One turn moves each row of this set onto another row. After a few examples, where does it send each row asked below?
q173: [-1.14 -0.28  3.88 -1.86 -3.46 -2.33 -0.71 -3.53 -2.28  0.74 -1.19 -1.78
 -2.86 -0.72  0.90  1.91  2.18 -0.75 -3.92 -2.02 -0.18  2.34 -1.97 -2.25
 -2.63  0.30  1.57 -2.13  0.25 -1.53  1.83 -2.05  0.39  3.31  2.38  1.23
  0.02 -1.22  0.87  2.06  0.08  1.71  0.75 -0.73  0.52  1.34 -0.42 -0.04
 -0.80 -1.04 -1.56]
q7: [ 2.56 -0.21  1.35 -2.64  0.04 -0.19 -1.23 -2.76  4.58 -0.64  1.89  0.26
  1.86  0.32 -0.82  1.13 -2.21 -1.98  4.36 -0.27 -3.96  0.72  1.57  1.44
  0.16  1.32  0.49  0.49 -0.15 -2.64 -2.65 -1.96  2.11  2.80  2.75 -0.17
 -3.15 -1.26  0.61  0.25  2.09 -2.90  1.47  1.97 -2.87 -0.37  2.79  1.72
 -0.56 -3.04 -0.04]
q297: [-0.50 -1.11  1.33  0.42  3.86  4.41 -4.82  0.35  1.08 -0.41  2.05  1.93
 -1.20  2.82 -1.62 -2.97  0.44  2.59  1.21 -0.70  0.66  1.00 -1.72  1.62
 -1.89  0.74 -2.54 -2.64 -1.63  0.56  1.41 -1.77 -1.30  2.29 -0.72 -1.14
 -2.17 -0.97 -0.90  0.78  0.79  0.63 -2.16  0.24  1.54 -1.04 -1.37 -2.26
 -1.84  0.74  0.15]
q66: [ 1.47 -2.49  3.24 -0.81 -2.73  1.60 -1.19 -3.38 -0.85  0.34 -0.17 -1.07
 -4.32  3.34  0.22  0.67  1.38 -0.83 -0.49  0.07  0.06  0.97 -0.18 -1.22
 -0.17 -1.46  1.94  2.75  0.62 -1.62  2.59  1.42 -0.93 -1.94  2.63  1.83
  0.20 -2.74 -0.42  0.07 -2.50  0.91  4.13  0.87 -1.90 -2.22 -1.85  2.61
  0.92 -0.62 -1.42]
q673: [-2.00 -2.12  1.55  0.63 -0.38 -3.36 -3.68 -1.16  1.47  0.15  0.65  0.75
  1.91  0.99 -1.16  1.42 -1.97 -0.18  1.64 -4.04 -3.34  0.44  0.21  0.81
 -0.89 -0.54  0.38  0.29  2.09 -1.51 -1.56 -3.06  4.29  1.19  2.13  0.31
 -3.90 -1.00  1.55 -0.51  1.84 -4.78 -0.79  1.28 -1.58 -0.64  2.46  1.65
 -0.84 -2.02 -1.95]
q225: [ 0.88  2.00  0.46 -0.50 -1.96 -0.26  1.46  0.17 -0.83  0.16  1.77 -0.44
 -3.50 -1.28 -1.65  3.90 -0.86 -1.33 -2.90 -1.85 -2.58  1.39  2.34  1.64
  0.13  0.63  0.10  0.60  0.41 -1.20 -0.43 -3.31 -0.42 -0.23  1.92  0.60
 -1.16  1.84  2.90 -0.76 -0.75 -3.31  1.76  2.50  2.03 -2.45 -0.05  4.59
 -1.16 -3.83 -0.37]
q718: [-1.06 -1.30  0.70 -1.32  0.64 -0.68 -1.70 -3.10  4.12  0.02  0.03  0.58
  3.08  0.41  1.83  1.46 -2.14 -1.70  2.61 -2.62 -0.02 -1.17  0.75 -0.45
 -0.38 -0.07  0.87  0.73  2.13 -0.85  0.62 -0.48  3.35  0.91  4.48 -1.24
 -3.14 -1.67 -0.78  0.14 -1.25 -4.09  1.90  4.52 -2.88  0.47  2.10  1.16
  2.39 -3.17 -0.90]
q6: [ 3.62  0.18  1.07 -0.47 -1.84 -2.20  2.11 -5.14  0.46  1.27 -1.00 -1.13
 -2.50 -1.10  2.69  1.35  0.32 -3.08  0.70 -2.59 -1.30 -0.95 -0.56 -1.72
 -1.91  1.74  2.03  2.29  2.29 -1.50 -0.49  0.91  0.44  1.08  0.58 -0.77
  0.16 -1.12  3.55 -2.43 -0.09  1.24  2.90 -0.60 -2.49 -0.07  0.13  2.66
 -1.43 -3.48 -0.63]
q162: [ 0.77 -1.02  4.23 -3.27 -2.89 -2.04  0.04 -4.44 -0.88 -0.35 -0.28 -2.29
 -3.29 -0.69  1.33  2.39  1.57 -1.67 -1.47 -3.05 -1.63 -0.10  0.40 -1.91
 -3.39  0.30  1.01 -0.83 -0.25 -1.08  0.84 -2.96 -0.02  2.62  2.14  1.48
 -1.31 -2.81  2.12  1.87  0.16  0.89  0.47 -0.83  0.21  0.67  0.85  1.27
 -1.60 -2.43 -2.29]
q63: [-0.71  1.83 -1.07 -1.20 -1.18 -0.05  0.88 -0.47 -0.67 -0.41 -0.25 -0.36
 -2.05  0.27  1.75  2.86 -0.55  0.85 -2.84 -3.74 -1.63 -1.83  0.44 -0.27
  0.28  3.19  1.15  3.67  1.45 -0.16  1.71 -3.56 -0.11 -1.64  2.04 -0.85
 -2.14  0.70  1.67 -1.12 -1.13 -2.60  1.06  3.52  2.77  0.47 -1.45  2.61
  0.41 -2.44 -2.14]
q386: [-0.22 -2.28 -0.31  2.31  3.89  3.07 -1.66 -0.73  0.88 -0.34 -0.65  1.28
 -1.05 -1.06  0.13 -1.56 -0.18 -3.35 -0.34 -2.66  3.03  1.14 -0.79  0.39
 -2.22 -1.36  0.64 -6.57  0.12 -0.98 -1.14  1.27 -2.21  2.05 -0.38 -2.23
 -0.97  1.51 -1.21  0.64  0.26  2.25  2.59  3.26  1.15 -0.39  0.11 -2.35
 -1.93 -0.92  3.07]
q757: [ 0.94 -2.96 -3.31  1.69  1.92  2.01 -3.99  1.29 -0.71  3.38 -3.73  1.88
 -1.24  1.16 -1.37 -1.37 -1.34  0.58  1.03 -0.39 -0.06  1.07 -2.63 -0.77
 -2.85 -1.43  2.71 -3.12 -1.05 -0.76 -0.65  2.52  0.13 -0.71 -2.58 -4.61
 -0.62 -0.29  0.22 -1.08 -1.02 -0.74  1.00  0.93 -0.05 -0.75 -0.18 -1.90
 -1.78  1.24  1.72]
q837: [ 1.47 -0.55 -1.04  3.34  4.29  2.86 -0.88 -1.69  2.11  1.23  0.95  2.39
  0.35 -1.02 -0.50 -1.99  0.66 -2.30  1.42 -0.59  2.64  2.44 -1.48 -0.33
 -0.33  0.06 -1.44 -5.71  0.60 -0.84 -1.03  1.17 -0.60  1.96 -0.42 -1.43
 -0.27  3.25  0.01  0.79  0.93  1.58  1.51  3.39  0.44  0.21  0.26 -1.75
 -1.82 -0.41  2.96]
q258: [ 3.67  0.81  1.29  0.70 -0.95 -0.30  0.71 -3.38 -0.08  0.94 -1.27 -2.16
 -3.98 -0.79  1.36  0.95  0.12 -2.46 -0.22 -0.92 -1.17  0.25 -2.64 -0.27
 -1.66  2.21  2.90  2.16  3.05 -2.06  1.22  1.62 -0.44  2.85 -0.61 -1.13
  1.08 -1.40  4.56 -2.49  1.79  1.23  2.36 -1.30 -2.57 -0.43 -0.99  2.33
 -1.51 -1.70 -0.05]
q626: [-1.62 -1.18 -0.22 -0.06  3.81  3.47 -5.58  1.71  1.07 -0.84  2.45  1.34
  0.33  3.26 -1.97 -0.98 -0.75  2.58  0.18 -1.08 -0.44  1.09 -0.37  3.27
 -1.57  0.06 -2.59 -2.18 -1.12 -0.25  0.48 -2.36  0.16  1.40 -0.20 -0.56
 -3.28 -1.71 -1.09  0.55  0.83  0.47 -1.02  0.38  1.66 -0.80  0.29 -2.10
 -2.02  1.79 -0.28]
q140: [ 1.62  1.62 -1.42 -3.50 -0.49  0.86  2.80 -0.96  1.68  0.67 -0.33 -0.54
 -3.91 -1.33  0.87  4.48 -1.17 -0.85 -1.62  0.40 -2.47 -0.75  1.29  0.61
 -1.58  2.20  1.99  1.89  0.03 -2.34  0.97 -1.01  0.95  0.31  2.52 -0.51
 -1.54  0.56  1.59  1.32 -2.85 -3.95  3.54  2.85  2.74 -0.34  0.16  1.59
 -0.65 -1.75 -1.74]
q754: [-0.34 -2.17  0.08 -0.21  2.13  5.28 -4.86 -0.01 -0.34 -0.13  0.88  2.20
 -1.89  2.25 -2.39 -2.98 -0.74  1.83  0.70 -1.03 -0.34  0.22 -0.45  2.02
 -1.96  0.43  0.03 -2.48 -2.40  0.65  0.31 -1.34 -3.37  2.44 -0.29 -3.01
 -2.26 -2.27 -1.86 -0.65  0.11  2.86  0.00  0.76  0.60 -1.54 -1.58 -2.16
 -1.19  0.03  1.75]
q134: [-0.61 -1.65 -3.30  1.12  3.20  3.80 -3.79  1.59  1.33  3.76 -2.16  1.24
  0.95  0.24 -1.54  0.02 -2.79  0.78  1.47 -0.04  1.50  1.56 -1.09  0.35
 -1.35 -1.43  1.44 -2.01  1.80 -0.74  1.94  1.78  2.20 -1.13 -0.19 -3.92
 -1.03 -1.04  0.74 -0.65 -2.18 -2.92 -0.04  2.78 -1.42 -0.81  0.45 -0.64
  0.38  2.18  2.63]
q126: [ 0.59 -2.16 -2.43  1.62  2.38  2.69 -3.81  0.64  0.89  3.58 -2.43  2.45
 -0.25  0.71 -1.80 -1.21 -1.20  1.97  2.11  1.07  1.87  1.71 -2.76 -0.33
 -1.49 -0.79  1.36 -2.52 -0.32 -0.32  2.09  2.84  1.81 -0.99 -1.47 -3.22
 -0.05 -0.42  1.20  0.43 -2.18 -2.48 -0.88  1.81 -0.54 -2.26  0.08 -1.97
 -0.57  1.80  2.21]
q81: [ 1.38  0.71 -1.70  1.24  4.61  3.08 -0.98 -0.41  2.18  0.75  1.40  2.22
  2.06 -1.39  0.13 -1.47 -0.68 -3.11  0.67 -1.08  1.34  3.33 -0.48  1.23
  0.27  0.31 -1.00 -4.28  0.11 -1.49 -1.42  0.20  0.28  2.11  1.13 -1.59
 -1.12  3.02 -1.19  0.61  1.69  1.61  1.95  3.17 -0.10  1.26  1.11 -1.49
 -2.45 -0.46  3.44]
q579: [ 1.27 -3.43  3.20 -1.94 -3.78 -0.43 -0.03 -4.00 -1.19  1.13 -0.74 -0.68
 -3.83  1.78  0.00  1.03  0.76 -0.62  0.74 -2.26 -1.25 -0.03  1.57 -1.45
 -1.08 -1.14  3.05  3.01  0.75 -0.90  2.00 -0.22  0.87 -2.23  2.81  0.80
 -0.52 -3.40  1.11 -0.20 -2.85 -0.58  1.74 -0.15 -1.94 -2.60 -0.91  3.28
  0.60 -1.97 -0.85]

q837 turns into q126
q673 turns into q7
And these:
q140 turns into q63
q81 turns into q134
q386 turns into q757
q6 turns into q579
q173 turns into q258

